128 stands for zero in the data rows.
Each row has a hidden score. How much does it go up from the first row of each pair to the second? 10 means little or no change, 20 a big rise and 0 a big fall. The score is a weighted sum of the row's numbers plus the product of two more (or one squared), each taken from its middle value.
[154 156 151 129 140 132  76 160 107 123 142 120 147 145]
[ 97  77  84 173 134 141 135 139 191 126  64 107 103 141] 12
[122 115 136 111 106 121 112 100 131 132 109 125 109 155]
[121  80  75 167 151 148  81 140 181 102  76 123 116 121] 10
[139 104 131 125 117 132 107 116 132  90 102 129 135 142]
[134 139 139 110 100  93 129  90 121 128 144 155 164 141] 7
[ 64 161 131  67 169 218 123 178 150 253 154 165  89 208]
[ 62  85 112 154 112 153 146  83 202 190  90  85  73 146] 4
[159 163 148  69 149 215  48 171  74 152 164 193 199 225]
[133 105  61 160 132 190  96 122 172  63  70 128 128 120] 4
[162 115  93 156 179 165  47 184 152 101 109 145 163 196]
[146 161 192 136 109 125 125 176  67 164 174 140 137 141] 10
[146 169 175  99 132  64 191 162  91 124 155 153 129  52]
[147 145 164 143 121  83 163  97  98 172 177 134 103  95] 10
[111 117 126 125 111  94 183 122 163 142 120  86  91 126]
[146 164 190 106 123  88 118 146  98 171 165 124 128 133] 8
[ 95  44  58 152 121 188 119  28 255 144  42   0  99 146]
[129 135 149 102 150 131 150 137 129 160 153 164 123 136] 11
[130  74 106 149 119 164 101 157 170 108  57  88 124 143]
[102 107  74 174 168 184  56 160 199 119  51 100  89 177] 13
[131 157 124 116 129 230 120 159  96 103 130 200 150 162]
[140 147 140 129 125 165 110 159 106  98 125 167 122 178] 8
[ 65 109 106 144 141  85 205 136 145 108  94  82 101  86]
[154 157 142 133 109 102 139 118  98 115 150 150 140  94] 8
[156 145 132 112 141 174 102 175 100 129 139 158 157 138]
[147  95 107 159 142 121  94 149 165 109  86  84 134 158] 10
[ 76 126 142 108  84 134 239 183 139 151 124  97  71  96]
[ 53 147 185 102  98 170 182 139  96 253 186 165  94 203] 11
[132  93 112 135 130 164 105 113 134 119 107 134 121 120]
[164 128 129 120 136 121  28 120 134 128 132 118 138 160] 9
[136 146 162 130 140  36 176 104  91 160 178 147 142  66]
[123 143 172 101 143 168 149 174 100 203 168 161 136 186] 14
[100  83  71 184 133 211 107 104 144  73  65 169 102 123]
[179 111 109 146 151 143   7 182 141 103 108 103 169 182] 10
[166 140 128 131 164  84 132 100 121 104 135 134 151 113]
[135 163 166 120  84 128 150 111  79 133 160 170 142 119] 11
[176 179 165 135 152 107 106 155  69  99 169 148 148  89]
[128 145 154 117 118  90 118 122 135 136 146  80 126 118] 7
[ 36 114 126 147  73 158 255 169 147 164 102 117  35 102]
[ 34  85 101 167 120 172 112  70 195 192  99 116  74 157] 6
[149  98 135 130 140 120 121  86 139 105 122 106 133 133]
[144 141 143  84 135 132  61 158 112 189 143 122 173 208] 11
[141 156 170 112 115 103 156 141 134 145 171 112 136 139]
[117 119 140 106 105 139 127 123 156 136 116  67  99 160] 12
[128  77  24 187 165 162  48   4 255 109  21   0 139 108]
[110 125 152 128 121  87 135 116 143 148 135 125  95 148] 13
[152 123 127 124 143 132 111 121 112  83 130 145 169 114]
[139 118 127 114 102 181  95  93  77 118 132 201 182 202] 9
[132 166 156  82 130 131  71 135  80 155 159 144 146 148]
[120 150 161  71  99 183 119 162  70 170 167 169 135 184] 9
[110 113 161 106 120 112 148 115 144 162 159  87 107 129]
[ 96 125 104 140 155 219 111 126 132 128 113 180  97 156] 12
[ 73 121 116 130 121 113 212 134 150 132 102 147 107 103]
[106  75 115 177 131 160 122 102 181 145  84  60  92 147] 12
[152 135 139 131 148  91 117 109 132 116 144 125 140 121]
[176 177 183 121 123  90 151 148  79 149 190 161 151 115] 11
[165 155 116 146 151 163 120 161 114  82 128 162 178 116]
[144 188 195 136 132 102 135 159  52 126 176 143 152  77] 18
[180 147 115  52 125 223  99 135  63  42 136 229 158 146]
[ 86 111 100 147 128 157 103  93 130 139 116 189  97 169] 7
[143 170 152 155 114 128 141  97  71  96 157 171 163 139]
[143 146 174 136 112 109 140 149  92 132 152 131 138 115] 11
[138 124 100 127 144  84 142  42 167 110 125  70 122 100]
[103 113  35 144 159 109 176  83 144  69  76 146 108  32] 13
[124 120 178 113 121 114 145 119 127 177 177 141 110 157]
[130 130  81 137 170 251  93 117 113  93 104 235 149 134] 14
[156 103 118 135 135 129 125 142 140 103 125 123 137 130]
[100  99 114 127 121  96 148 137 168 133  90  68  87 149] 15
[172 162 129 127 143 119 165  94  73  89 150 179 162  92]
[167 141 173 110 112  91 144 115  81 140 183 155 128 118] 10
[206 148  72 141 200 146  28 149 146  57 118 137 182 151]
[  5 109  54 128 161  74 251  47 163 149  39   8  25   0] 16
[114 120 121 109 133 154 126  97 161 155 120 130 106 149]
[ 92  92 139 126 127  99 142 129 168 148 121 100  87 127] 10
[133 121 116 113 141 139 133 125 116 101 125 179 101 120]
[ 92  93 130 106 107 116 114  89 162 161 122 101  95 135] 8
[132 164 174 147 104  66 187 134 102 149 157 145 119  82]
[130  75  45 158 136 165  89 118 172  85  57 109 151 142] 13
[156 137 130 106 121 185 106 116  97  59 125 214 156 147]
[114 102 103 119  95 146 121  87 157 129 114  84 136 142] 8
[151 124 149 124 121  63 133 109  87 158 177 148 141 121]
[142 129 123 133 141  77 144  88 127 139 145  98 129 106] 10
[171 110 107 159 144 131  59 190 156 119 114  97 171 208]
[114 115 114 125 138 103 110 103 161 126 106 110 122 152] 7
[154 156 151 102 128 181  47 153  82 123 140 176 161 163]
[137 135 156  73 113  95 129  75 113 121 150 144 108  99] 7
[117 154  35 157 191 115 137 132 174  59  47  52 112  57]
[ 93  95  91 185 141 179  94 118 181 118  83  87 109 117] 7
[137 110 123 122 139 124 129 105 132 114 117 111 134 143]
[109 151 156  89  80 164 148 134 101 175 182 168 132 160] 10
[ 45  95  89 145  95 154 230 211 169 138  62 111  53  92]
[146 120 113 140 134 139 104 159 144  84 104  67 132 125] 3
[164 158 138 138 133 120 111 154 146 109 118  91 137 120]
[204 104   0 223 208 255   0 234 147   0  32 213 187 123] 13
[118 159 164  92 117 128 183 154  67 106 160 159 128  90]
[102  74  48 129 127 164  89  63 212 107  63  56 116 121] 6
[117 109 130 121 102 106 170 170 116  94 107 123 112 131]
[132 148 173 110 112  93 163 141 101 146 158 150 121 120] 7
[182 108 110 147 179 108  45 171 123  78 130 142 170 172]
[142 151 152  73 115 170  69 107 102 172 153 157 148 201] 11
[141 145 136 126  92 133 126 136 107  89 141 140 163  95]
[142 138 137 117 153 130  70 172 136 119 137 120 167 170] 11
[116 118 157 103 136  93 155  92 119 156 160 108 111 109]
[122 107 142  81  95 115 150  89 141 144 136 142 114 140] 8
[112 135 157 111  98 133 129  94 120 170 163 152 106 134]
[ 97 145 151 104 138 164  97 145 134 210 139 141 125 168] 13
[191 171 143  63 129 201  97 157  66 122 153 214 185 170]
[104 107  94 162 148 166 113 110 173  79  80 134 122 126] 7
[134 153 143  96 115 202 109 149  94 165 145 192 139 178]
[ 84 113 108 125 130 153 128 134 170 139 105 129 120 140] 7
[161 150 159 127 148  94 160 148  60 135 171 160 138  72]
[134 148 128 156 128 149 113 147 119 124 121 142 158 153] 7
[130 120  49 143 158 121 148 121 151  55  79 139 119 110]
[137 111 148 115 138  82 188 117 122 150 162 153 125  86] 4
[ 76 114 116 163 131 175 127 136 173 160 105  97  96 131]
[ 37 101 121 150  80 133 236 163 146 145  61  23  46  79] 13
[ 94 136 149 134  89 112 174 135 145 180 147 142  86 120]
[137 193 165  98 113  83 157 107  81 132 184 168 150  65] 13
[157 129 143 138 135 187 137 161  98  98 136 193 155 126]
[145 169 124  89 166 254  76 215  89 142 136 172 172 196] 15
[112 146 176 106 124 127 128 147 102 205 172 141 117 150]
[123  92 149 130 104 104 123  85 134 158 131 155  97 145] 8
[ 71 162 112 127 139 211 132 136 138 197 139 155 119 183]
[147 117 131 156 139 110 129 132 148 105 126 118 126 164] 8
[102 133 158 122  85  90 156  91 143 176 148 155  94 158]
[  1  95 157 106  92 122 254 109 167 243 136 131   0 126] 16
[168 141 131  90 152 227  75 164  37 110 146 209 203 203]
[ 87 113 161  76  95 111 151  88 116 217 190 179 111 174] 5
[185 141 113 139 156 171  53 165 106  83 123 159 183 163]
[106 127 142 137 139  88 164 134 160 162 133 101  87 144] 13
[152 144 163 142 128 131 125 186  47 142 167 179 187 134]
[ 63  88  99 126 152 160 160 130 162 158 113 146  70 157] 14
[141 164 161  64 119 168  95 154  90 181 162 183 154 194]
[133  84  83 130 141 151  79  79 202  87  81  56 125 114] 7
[128 116 120 134 112 139 158 167 115 106 115 138 112  97]
[ 79 120 138 107 115 149 151 106 132 226 146 158  98 176] 10
[  0  86  79 124 121  76 255  55 204 186  27   0  27   0]
[ 80 123  70 139 132  80 205 125 159 115  86  68  94  44] 9
[123 116 126 127 117 129 130 110 156 152 108  97 137 172]
[176 129  97 139 184 144  53 140 138  56  99 156 151 132] 11
[146 143 162 114  98 128 133 144  71 169 177 148 145  99]
[173 166 162  87 141 187 110 143  52  82 165 222 185 115] 19
[162 132 132 145 136 127 104 148 115 105 130 114 134 158]
[118  63  73 147 159 130  76 106 200 103  63  55 136 150] 9
[142 133 157 129 126 112 124 141 103 115 145 137 119 128]
[148 147 161  76 123 114  95 147  84 169 181 167 132 135] 11
[ 70 136 155  93  90 131 224 110  96 200 166 218  96 146]
[137 132 144 130 120 124 168 112 134 153 154 140 136 139] 8
[143 146 161 128 141  76 158 105  92 138 168 150 134 101]
[137 110 130 138 138 136  56 150 130 109 133 150 159 218] 9
[134 145 151 137 136  83 131 187  76 121 156 159 171 142]
[146 135 151 102 114 109 142 111  69 144 176 182 135 124] 11
[102 109 133 130 125 129 162 146 131 101 105 102 101  98]
[158 114  92 117 139 135 116 133 129  67 112 142 160  96] 8
[120 108 114 114 128 106  85  74 208 120  86  27 121 160]
[153 170 160 119 122 129 116 148  89 123 156 172 148 105] 13
[138 131 157 109 100  75 140 100 127 136 167 156 127 125]
[129 158 164 138 145  39 153 107  88 134 172 135 118  92] 12
